In the rows, 128 means zero.
Rows swapped in pairs by one turn or mirror: which row each one swaps with
Faf: [112 137  94 136 158 144 114 125 129 124  96 119 138 160 143 119]
vemu: [142 178  99 162 132 137 115 129 128 124  91 131 116 158 118 120]
Kema: [101 138 103 124 161 107 132 147 108 138 137 117 109 160 147 141]
viz: [107 146 137 143 146 118 144 158 116 135 131 131  95 122 173 131]
rufud: [125 134 130 184 123 101 135 151 121 124 137 104 125 159 122 106]
malo: [117 198  95 142 122 126 127 178 109 140 127 121 120 118 132 125]
gazed: [125 166 118 139 137 129  99 155 132 150 162  97  90 114 133 125]
debob: [120 144 109 145 128 137  93 136 138 139 155 109 136 109 118 114]
gugo: [136 166 127 188 128 123 122 140 131 121  96 101 115 161 126  97]
Rigo: [114 155 126 155 141 148 127 133 135 124  91 140 129 120 167 110]
Nub: [118 143 126 164 134 122 135 144 135 127  89 111 133 159 128  78]
Dobap: [139 152 107 157 124 153 138 192 133 127 106  97 115 149 149  99]
Sef: [102 152 114 116 145 115 117 157 127 158 156 114 106 112 132 113]
Gam: [144 147 108 133 144 129 123 166 129 145 149 111  73 148 137 139]

gazed pairs with gugo
Gam pairs with vemu
Nub pairs with Sef

